Here are some points, each followed by its number:
[-0.8  -0.59 -0.95  0.18 -2.28  0.58  0.33 -0.55  0.61  0.78  0.75  0.13  0.82  0.58 -1.73  2.23  2.36  0.82 -1.5   0.18  1.15 -1.85 -2.35  2.33 -1.27 -0.48 -1.79 -1.17] 0
[ 0.9  -0.29  0.21  0.22  0.01 -0.62  0.81  0.19 -0.44 -0.74  1.23  1.07  0.19  1.13 -0.3  -0.38  1.09 -0.69 -0.54 -0.04 -0.16  0.01 -0.26  0.45 -0.54 -1.03  0.54 -0.48] 1
[ 1.45  0.51 -1.72 -1.46 -1.19 -0.97 -0.01  0.45 -1.11  1.17  1.21  0.66 -0.9  -0.76  0.28  0.42 -0.44 -0.78  0.01 -0.14 -0.26  0.64  0.52 -0.74  1.44 -0.01  0.59  1.48] 2
[ 0.05 -0.01  0.64 -0.31 -0.62  0.41 -0.69  0.42  0.25 -0.77 -1.13 -1.26  1.53  1.55 -0.45 -0.22 -0.58 -0.51  1.55 -0.4   1.98 -1.35  0.2  -0.64 -0.61 -2.66  0.17 -0.51] 3
[ 1.01  0.81 -0.64 -0.85 -1.96  0.01 -0.58  1.65 -0.37 -0.38  1.01  1.24  0.81  0.54  0.79  2.53  1.83  0.94 -1.48 -1.23  0.61 -1.56 -0.47  1.36 -0.14 -0.31 -1.21 -0.48] 4
[ 1.88  0.58  1.5  -1.63  1.46  0.56  1.5   0.46  1.4   0.96  0.49 -0.16 -0.83 -0.54  0.75 -1.66 -1.33 -0.3  -0.12 -1.29 -0.25 -0.08  0.28 -0.85 -0.08  0.   -0.19  0.09] 5
[-0.58 -1.14 -1.44  0.66  0.63 -0.06  1.26 -0.5  -0.21  0.   -0.49  0.09 -0.06  0.15 -1.52  1.27 -2.12 -0.24 -0.62  2.3   0.81 -1.08 -0.18  2.32 -0.37  0.78 -0.8   0.91] 6
[-1.41 -0.48  1.85  0.22  1.67  0.33  0.65 -1.22  0.61 -1.25 -0.53 -1.67 -0.38 -0.72 -0.77 -0.48  0.38  1.61  1.11 -0.53  0.47  1.13 -0.39  1.37 -0.17  0.3  -0.85  0.25] 7
[ 2.19  1.38  0.48 -2.3   1.17 -0.12  2.51 -0.61 -0.46  0.94  0.1  -0.37 -1.09 -0.74  1.54 -1.02 -2.27  0.31  0.56 -2.68  0.18  0.77 -1.06 -1.81 -0.68 -1.03  0.01  1.07] 8
[-0.35 -0.02 -0.14  0.29  0.36 -0.88 -0.32  0.26  0.16  0.01 -0.36  0.68  0.12  0.47  0.74  0.28  0.4  -0.01 -0.43  0.6  -0.22  0.16 -0.55 -0.24 -0.69 -0.46  0.91 -0.18] 9
[-0.43 -0.1  -0.64  1.53 -0.17  0.24 -2.36 -0.88  0.89  0.18 -0.19 -0.34  1.68  0.77 -0.27  1.47  0.53  1.28 -1.16  1.44  1.3  -0.78 -0.21  1.9  -1.76  0.42 -0.31 -1.09] 10
[-2.6  -0.93 -1.43  1.39  0.35  0.37 -0.14 -2.57  0.2  -0.3  -3.46 -1.52  1.97 -0.07 -1.19 -1.56 -1.21 -0.88  2.08  2.22  2.46  0.88  0.07 -0.13 -0.96 -0.65  0.57 -0.35] 11
[-0.71  0.   -0.95 -0.82  2.38 -0.37 -0.27  0.65 -0.33  0.49 -1.26 -1.84 -1.81 -1.7  -0.96 -2.13  0.15  0.39  0.82  0.02  0.81  0.27  0.45 -0.03  1.22  0.65 -1.36  0.84] 12
[-0.69 -0.75  0.79 -0.76  1.5   0.82  0.21 -0.37  0.06  0.24  0.17 -0.58  1.04 -1.92 -1.63  0.25  0.84  0.57  0.35  0.45 -1.32  1.59  0.22  0.42  1.28  1.28 -0.39 -0.29] 13
[ 0.05 -0.48 -0.41 -0.16  0.2   0.14  1.6   1.15  0.89  1.41 -0.09 -0.18  0.33 -1.31 -0.51 -1.31 -0.39  2.22  0.66 -0.14 -2.29 -1.64 -2.08 -1.77  0.43  0.47 -2.62  0.9 ] 14
[ 2.4  -0.45 -0.34 -0.7  -2.66  1.   -0.89  1.57  0.1  -0.96  1.58  1.43  3.61  2.88  0.29  5.42  3.72  2.55 -2.25 -3.15  1.86 -1.84 -1.98  5.76 -0.37  0.08 -1.61 -1.43] 15
[ 0.04  0.14  0.96  0.58  0.88 -0.32  0.32  0.65  0.56 -0.27  0.4  -0.28  0.48  0.27 -0.43 -1.09  0.48  0.43 -0.6   0.49 -0.53 -0.09 -0.88  0.41 -0.04  0.12 -0.11 -0.59] 16
[ 0.26 -0.06 -0.23  0.2   0.32 -0.67 -0.46  0.52 -0.27 -0.37  0.19  0.22 -0.63  0.05  0.71 -0.31  0.24 -0.75 -0.54 -0.03 -0.29  0.1  -0.14  0.07 -0.22 -0.77  0.9  -0.08] 17
[-0.33  0.31 -0.48 -0.04 -0.49  0.45 -1.31  2.49 -1.39 -0.47 -1.83 -0.93  1.22  0.16  0.39  1.25 -0.93 -0.75  1.25 -0.13 -0.11 -0.88  0.99 -1.   -0.89 -1.17  0.02  0.56] 18
[ 0.59 -0.01 -0.48 -0.17 -0.37  0.46  0.1   0.15 -0.2   0.03 -0.04  0.06  0.25 -0.35 -0.83  0.55 -0.1  -0.19  0.47 -0.18 -0.07  0.02  0.22  0.08  0.1   0.32 -0.17  0.28] 19
[-0.06  0.18 -2.34 -1.8  -0.5  -0.8   1.02  0.48 -1.77 -0.66 -0.11  1.5  -1.73 -1.42  1.82  0.69 -0.25 -2.52 -1.2   0.07 -1.13  0.6   1.35 -2.76 -0.36 -0.5   2.27 -0.07] 20
[ 0.77 -0.24  1.68  0.89 -0.81 -0.04  0.04 -0.95  0.33 -0.65  1.85  1.03 -0.42  2.13 -0.23 -0.81  0.24  0.72 -0.53 -1.4  -0.23 -0.54  0.61  0.25  1.3   0.46  0.28 -0.64] 21
[-1.34 -0.02 -0.78  0.77  0.   -1.57 -1.21  1.36 -1.68 -1.19  0.63  0.29 -0.84 -0.24 -0.04  0.2   0.87 -0.36 -0.81  1.69 -1.97 -1.67  1.39 -1.49 -0.43 -0.91  0.71  0.16] 22
[ 0.32 -0.24  0.14  0.48  0.12 -1.92  0.09 -0.95 -0.85 -0.36  0.53 -0.14 -1.6   0.18 -1.48 -0.81  0.03 -0.48 -0.61  0.27  0.75 -1.07 -0.73 -0.08  0.31 -0.62 -0.19  0.22] 23
New points follow, each followed by the numbers of its three nearest points above by angle, seen from the average point of the numbered points, nearest first.
[ 0.2   0.08  0.49 -0.07 -1.69  0.47 -0.1  -0.95 -0.09  0.25  0.91  1.16 -1.4   2.09  1.48 -0.48 -1.14 -0.2  -0.82  0.79  0.98 -1.04  0.22 -0.48 -0.29 -0.43  0.96  0.75] -> 21 17 9
[ 2.55  0.03 -0.54 -2.59 -0.45  0.84  1.33 -0.01 -0.83  1.72 -0.68 -1.18 -0.42 -1.58 -0.72  2.33 -3.19 -1.25  0.44 -0.68 -0.53  2.99 -0.33 -0.39 -0.32  0.6  -0.25  2.11] -> 19 8 2
[ 0.75  0.38  1.3   1.06 -1.39  0.65 -0.09 -2.21  2.79 -0.81  3.89  1.25 -0.57  3.11  0.55 -1.37 -0.8   1.62  0.78 -0.67 -0.02  0.1  -0.22 -0.42  2.35  0.28  0.92 -0.75] -> 21 1 16
[-0.46  0.75  0.36 -1.2  -1.06 -0.55  0.56 -0.68 -0.24 -0.14  0.87  0.28 -0.57  0.    1.1   0.47  0.24 -0.05 -0.81 -0.21  0.55 -0.54  0.23 -0.31 -0.13 -0.46  0.91  0.27] -> 20 2 8
[ 0.53 -0.34 -0.15  0.27  0.1   0.85 -0.26  1.26  0.06  0.13 -0.74 -0.2   0.58  0.4  -0.24  0.09 -0.32 -1.12  0.61 -0.27 -0.16 -0.06 -0.02 -0.34 -0.52 -0.67 -0.24 -0.37] -> 18 3 19
[ 0.1  -0.13  1.04  0.39 -1.27  1.16 -0.98  2.43  1.    0.15  0.66  0.52  3.37  1.37  0.09  2.41  2.75  2.35 -0.88 -0.77 -0.82 -1.75 -1.11  2.43 -0.26  0.42 -1.3  -2.65] -> 15 4 0
[ 0.24  0.61 -1.2  -0.26 -1.47 -0.56  0.41  0.51 -0.47  0.25  0.22  1.16 -0.08 -0.32 -0.2   0.93  1.16  0.04 -0.79 -0.29  0.79 -2.01 -0.62  0.03 -0.51 -1.05 -1.16 -0.15] -> 4 0 15
[-0.28 -0.12  0.44 -0.17  1.05  0.84 -0.06 -0.39 -0.21  0.54 -0.18 -0.84 -0.15 -1.75 -0.58 -0.52  0.   -0.32  0.42  0.11 -1.67  1.83  0.36 -0.58  0.56  0.17  0.67 -0.27] -> 13 12 19
[ 0.01 -0.61 -0.79 -0.16  0.66  0.03  0.18 -0.46  0.44  0.63 -1.39 -0.33  0.22 -0.02  0.11 -0.41 -1.65 -1.51  0.11  0.8   0.39  0.59  0.08 -0.2  -0.92  1.14  1.43  0.53] -> 11 6 20
[ 0.21  0.31  0.92  0.31  0.02  1.08 -0.24 -0.56  1.1  -0.7   0.54  0.54  0.77  0.51  1.04  0.24  0.8   0.67 -0.05  0.83 -0.45 -0.03  0.6   0.29 -0.32  0.63  0.12 -0.31] -> 21 10 16
[-0.02  0.23  0.37 -0.49  1.04  0.77  0.67 -0.05 -0.98  0.64 -1.92 -1.23 -0.68 -1.51  0.52 -0.15 -1.67  0.33  1.19 -2.6   0.51 -0.31 -0.13 -1.27  0.43 -0.84 -0.89  0.34] -> 8 12 5
[ 0.4  -0.71 -0.64 -0.58 -0.44 -0.45  0.78 -0.46 -1.13  0.4   0.69  0.95 -0.52 -0.82 -0.07 -0.17  0.01 -1.51 -0.32 -0.1   0.08  0.35  0.01  0.05  0.61 -0.49  0.03  1.09] -> 2 20 23
[ 0.02 -0.31 -0.54 -0.62  0.67 -0.38  0.68  0.06 -0.54 -0.32  0.25  0.36 -0.67 -1.52 -0.62 -0.11  0.23 -0.06  0.51 -0.28 -0.21  0.31  0.1   0.04  0.56  0.24 -0.61  0.47] -> 12 13 2
[-1.41 -0.82 -0.47  0.51  0.65 -0.44  0.97 -0.16 -0.65  0.27  0.23 -0.48 -1.1  -2.37 -0.88 -0.75  0.09 -0.75 -0.15 -0.72 -0.06 -0.76 -0.66 -0.73  0.23 -1.46 -0.76 -0.12] -> 12 23 14
[ 0.52 -1.3   0.44  0.42  0.93  0.74  0.14  0.65  0.    0.08  1.03 -0.14  0.93 -1.7  -0.08  0.22  0.24  0.19  0.26 -0.2  -1.76  0.61  0.14 -0.24  1.06  0.97 -0.4   0.2 ] -> 13 19 14
[-0.99  0.53 -0.18  0.38  0.25 -0.16 -0.62 -0.3  -0.19 -0.64 -0.75 -0.06 -1.1   0.07 -0.34 -1.41 -0.13 -0.3   0.41  0.52  0.82 -0.18  0.4  -0.67 -0.33  0.61 -0.31  0.32] -> 12 11 23
[-0.49 -0.24  0.28  0.7   1.2  -1.43 -0.11  0.15 -1.04 -0.52 -0.43 -0.74 -0.53 -1.07 -1.23  0.15  0.24 -0.27 -0.01  1.23 -0.34  1.08  0.91  1.48  0.86 -0.05  0.71  0.88] -> 13 12 7
[ 1.37 -0.16  1.38  0.77  0.41  0.13 -0.1   0.12  0.03 -1.71  1.26  0.42  0.11  1.12 -0.92 -0.28  0.53  1.1  -0.17 -0.13 -0.41 -1.18 -0.93  0.84  0.84  0.9  -0.5  -0.01] -> 21 16 1
[-0.7   1.93 -0.87  0.    0.69  0.54 -0.63 -0.62  0.5  -0.74 -0.92  0.78  0.5  -1.51  1.2   0.78 -1.32 -0.35 -0.77  0.79 -0.88  0.58  1.24 -1.81 -0.7   0.92  1.11 -1.74] -> 20 9 22
[ 1.12 -0.2   1.08 -0.27  1.28  1.14  1.45 -0.64  1.25  1.11 -0.22  0.18  1.03  0.06  0.   -0.69 -0.52  0.58  0.73 -0.46 -0.32  0.97 -0.15 -0.18 -0.32  0.37 -0.16 -0.52] -> 5 8 13
[-1.87  0.91 -0.5   0.76  0.01 -1.39 -2.39 -0.3   0.45 -0.37 -0.51 -1.7  -1.65  0.84 -0.22 -1.53 -0.59 -1.16  0.71  0.63  1.08 -1.07  1.98 -1.56  0.79  0.13 -0.77 -0.06] -> 12 22 11
[-0.13 -0.34  0.61  0.73  0.57  0.72 -0.03 -0.19  0.02 -1.33  1.45  0.3   0.42  0.16 -1.41 -0.56  0.46  0.69  0.25 -0.17 -0.14 -0.36  0.08  0.55  0.58  0.05 -0.97  0.09] -> 21 7 16
[ 1.09  0.35 -1.02  0.31  1.94  1.57 -0.69  0.86  0.96 -1.18 -0.42  1.23  1.15  0.28  0.25 -0.02  1.06 -0.08 -0.07  0.33 -0.56  0.2   0.06  1.3  -1.24  0.6  -1.04 -1.35] -> 10 16 15
[-1.32 -0.39  0.05  0.73  0.81  0.07 -0.13 -0.53  0.12 -0.52 -0.16 -0.22  0.52 -0.12 -0.85  0.2   0.03 -0.17  0.05  0.44  0.67  0.01  0.33  0.51 -0.13 -0.53 -0.27 -0.27] -> 11 7 10
[ 0.26  0.77  0.81 -1.24  0.01  0.31  1.51 -1.04  0.06  0.87 -1.8   0.02 -0.5  -0.99  0.58 -0.24 -1.68 -1.08  0.5  -0.72  0.65  0.67 -0.85 -1.08 -0.78  0.14  0.76  0.43] -> 8 5 20
[-3.95 -1.11 -2.06  0.12  0.8   0.45  0.07 -2.06  0.4  -0.27 -2.78  0.03  0.67 -0.72 -0.95 -0.11  0.16 -1.59  1.47  3.66  1.81 -0.53  1.61 -0.25 -0.23 -0.18 -0.22  0.6 ] -> 11 6 12
[ 0.42  0.63  1.57  0.18  0.12 -0.65 -0.66 -0.93  0.47  0.77 -0.43 -1.15 -0.61  0.53  0.39 -1.34 -0.27  0.08  0.28 -0.57  1.05  0.9   0.29 -0.41  0.03 -0.58  1.14 -0.19] -> 5 8 17
